In the rows, zero is written as 128.
The rows of D fall into several groups, and each row is roughly a mix of its group's hidden directions.
D:
[[130  98 132 105 162 160 120  99 131  74 132]
 [107 109 123 115  81  81 146 150 141 151 105]
 [144 135 121 114 146 201 131  94 134 128 125]
 [145 127  72 145 130  87 115 136 129 166 109]
 [178 138  82 118  98  95 120 125 149 126 119]
 [104 147 159 153 110  69 132 147 117 107 117]
 [175 120  78 128 120 108 118 148 157 100 123]
 [ 91 146 137 122 119 102  90 155 142  78 125]
 [132 168  91 158 140 130  90 122 141  95 154]
 [ 85 106 110 137 121  76 104 164 122 135 119]
 [ 80 141 177 128 128 148 149 100 109 150 132]
 [148 121  90 160 128  90  94 153 139 100 110]
 [163 123 118 110 130 196 126 105 140 110 131]
 [122 134 136 185  95 132 127  90 166 131 123]
 [102 118 160  90 148 175 152 109 111 141 141]
 [173 144 136 108 133 182 121 138 149  98 140]
 [153  93  86 118 119 167 118 138 154 111  98]
 [188  92  92 131 113 148 126 134 135 127 104]
 [109 143 142 109 158 139 150 104 109 158 183]
 [137  85  99 126 109 177 143 119 145 149  99]
 [178 123 105 108 102 128 135 149 153  95  94]
 [169 117 107  89 123 105 139 164 144  98 103]
 [162 131 116 133 154 155  88 109 157  87 142]
 [153 152 135  65 141 152 144 134 100 115 146]
 [165 108  83 116 102 109 125 147 159 120  95]
 [108  97 129 136 127 156 154  92 142 176 100]
 [122 109  93 133 132 105  87 182 125 104 123]
 [106 110 120 128 128  70 106 157 152 123  93]
 [121 162 168 108 151 152 144 123  83 130 156]
 [128 145 139 111 158 150 130  89 123 137 189]
 [ 96  95 109 132 143  88 108 156 143 155  97]
 [116 138 153 129 144  64 128 166 116 120 150]
 [ 91 137 173 133  95 153 133  99 150 101 118]
 [ 79 108 128 148 137 186 112 109 128 143 130]
 [131 131 107 191 107 142 114  99 155 137 104]
 [130 115 138 115 120 174 144  63 144 128 131]
 [109 115 113 184 112  99 111 132 130 171 111]
 [ 72 133 145 174 124  97 121 143 116 145 118]
 [146 141 116 156 119 127 139  73 180 116 125]
 [ 98 121 131 140 164 121 112  95  91 173 141]
 [131 137 141  81 120 171 134  95 139 102 162]
 [ 98 122 117 162 145  86 100 176 124 128 130]
 [159  90  86 110  99 146 128 150 153 116 106]
 [119 153 168 127 148 147 155  82 103 154 145]
 [123 163 169 149 141 124 143 111  89 133 170]
 [102 161 166 163 147 143 118  82 126 122 139]
 [127 127 131 113 102  97  98 123 122  60 134]
 [149 104  90 143 112 115 105 167 162 116  97]
 [147 126 104 103 116  80 115 180 132 106 138]
 [128 118 152  60 129 152 152 118 105 136 147]
 [124 158 161 111 122 154 166  80 112 144 138]
 [144 127 112  76  82 114 157 146 140 119 107]
 [111 118 139 142 134 162 128  65 150 150 153]
 [104  94 110 148 109  92 117 165 144 130  90]
 [156 132 120 108 158 198 120 114 123 132 132]
 [123 128 147  95 113 187 173 126 123 136 138]
 [125 117 146 125 138 123 108 148 138  52 142]
 [156  82  96 115 110 165 135 125 155 130  99]
 [163 107  89 123 114 117  94 154 141  88 112]
 [ 93 136 138 187 139 133 117  94 122 159 137]
 [157 135 137 101 133 194 126 105 131 103 144]
 [139 136 146 126 108 181 160  77 127 136 134]
 [121 123 149 137 113 168 157  74 136 161 117]
 [116 134 121 125 120  63 113 178 125 119 133]
 [178 146  75 140 126 125 120  97 128 143 109]
 [111 128 143 145 141  66 118 154 101 157 143]
 [154 122 108 128 131 177 152  75 146 138 133]
 [136  84  95 136  98 154 109  91 144 140 105]
 [ 93  99 144 110 120 153 152 106 129 183 127]
 [140  92  97 142 110 187 131 127 143 123 100]
 [101  96 116 117 126 148 146 103 135 190 115]
 [194 124 100 126 130  99 152 152 118 138 131]
 [136 122  98 142 148  71  86 151 114 123 121]
 [110 142 139 148  91 161 169 135  86 145 138]
 [118 131 161 108 120 134 176  86 114 163 115]
 [145 112 109 142 157 193 111 103 135 137 142]
 [115 118 110 158 132  97  89 178 132  97 124]
 [158 121  90 120 142 177  99 106 149 102 125]
 [148 170 151 115 135 157 149 105  96 117 166]
 [158 144 132 138 168 167 105 101 127 108 164]
 [115  75 111 133 143 115 114 130 157 155  84]
 [102 133 117 158 150  65 107 142 120 152 123]
 [119 139 143 108 109 166 172  95 110 166 133]
 [181 124  87 109 122  95 139 120 152 123 104]
 [134 133 114 114 116 202 142  96 139 128 118]
 [169 161 110 159 124 134 100 110 122  82 129]
 [117 129 143 135 116 175 161  90 111 170 142]
 [112 133 125 131 128  58 126 172 119 132 140]
 [146  88  90 121  91 155 138 152 144 123  98]
 [107 118 129 163 142  97 137  96 132 184 145]
 [130 180 155 118 136  89 123 136 108  95 155]
 [147 148 138 108 136  84 112 170 105  97 151]
 [154 134 115  91 120  89 125 184 124 109 129]
 [107 160 144 133 163 160 124 100  90 139 160]
 [180 107  94  82 114 135 134 146 142 114 130]
 [141 111 103 157 107 106 126 159 148 134  73]
 [107  92 102 121 110 149 106 182 125 140 103]
 [157  95 106 146 120 137 137 166  96 151 166]
 [101 118 149 119 119 181 160  95 112 154 118]
 [158 119  95 138 132  75  99 134 141  92 126]
 [ 79 145 141 158 154  88 107 125 118 155 120]
 [107 115 139 159 123 163 156 115  97 177 139]
 [120 123 148 112 132 190 153  91 117 149 143]
 [172 105 109 110 106 179 146 106 141 115 131]
 [120 140 127 132 151  68  99 169 122 106 131]
 [147  98  86 138 142  84 108 147 130 152 156]
 [101 103 155 125  87 139 159 128 158 166 113]
 [149 107 134 102 113 157 160  92 149 123  83]
 [131 119 142 110 130 204 134 100 133 133 141]
 [145 107  96 149  96  97 108 164 150 122  97]
 [169 128  96 111 103 111 137 161 145  84 117]
 [126  93 114 129 119 155 167  93 122 176 136]
 [121 136 135 142 125  55 103 154 127 112 139]
 [151 142  86 163 110 122 130 101 152 166 103]
 [144 112 122 100  96 188 154 124 139 106 114]
 [137 128 134 143 132  63 135 169 118 157 143]]

One row of each group comes first, with its name. Which group is each row after those in?
[125 138 160 112 117 104 162 180  92 141 123] | Q
[107 135 145 104 120 178 152  99 120 170 140] | G
[117 139 154 111 128  53 136 144 123 125 116] | Z

[113 163 170 135 127 109  99 111 144  83 147] | Q
[120 145 132 133 166  87 114 170 105 160 147] | Q
[137 132 154  98 132 193 141 105 117 125 155] | Q
[181 116  83 132 122 102 114 154 144 106 116] | Q
[112  84 118 183 123 111 115 159 128 133 102] | Z
[177 138 123 136 130 146 148  71 148 126 149] | Q
[157 137 154 138 122 146 134  89 146  74 104] | Z
[154 134 113 151 111 191 116 113 137 100 150] | Z
[142 133 123 106 103 183 140 125 154  85 109] | Q
[144 123  93 131 161 129  94 110 139  72 138] | G
[133 101 115 158 103  95 108 169 150 109  97] | G
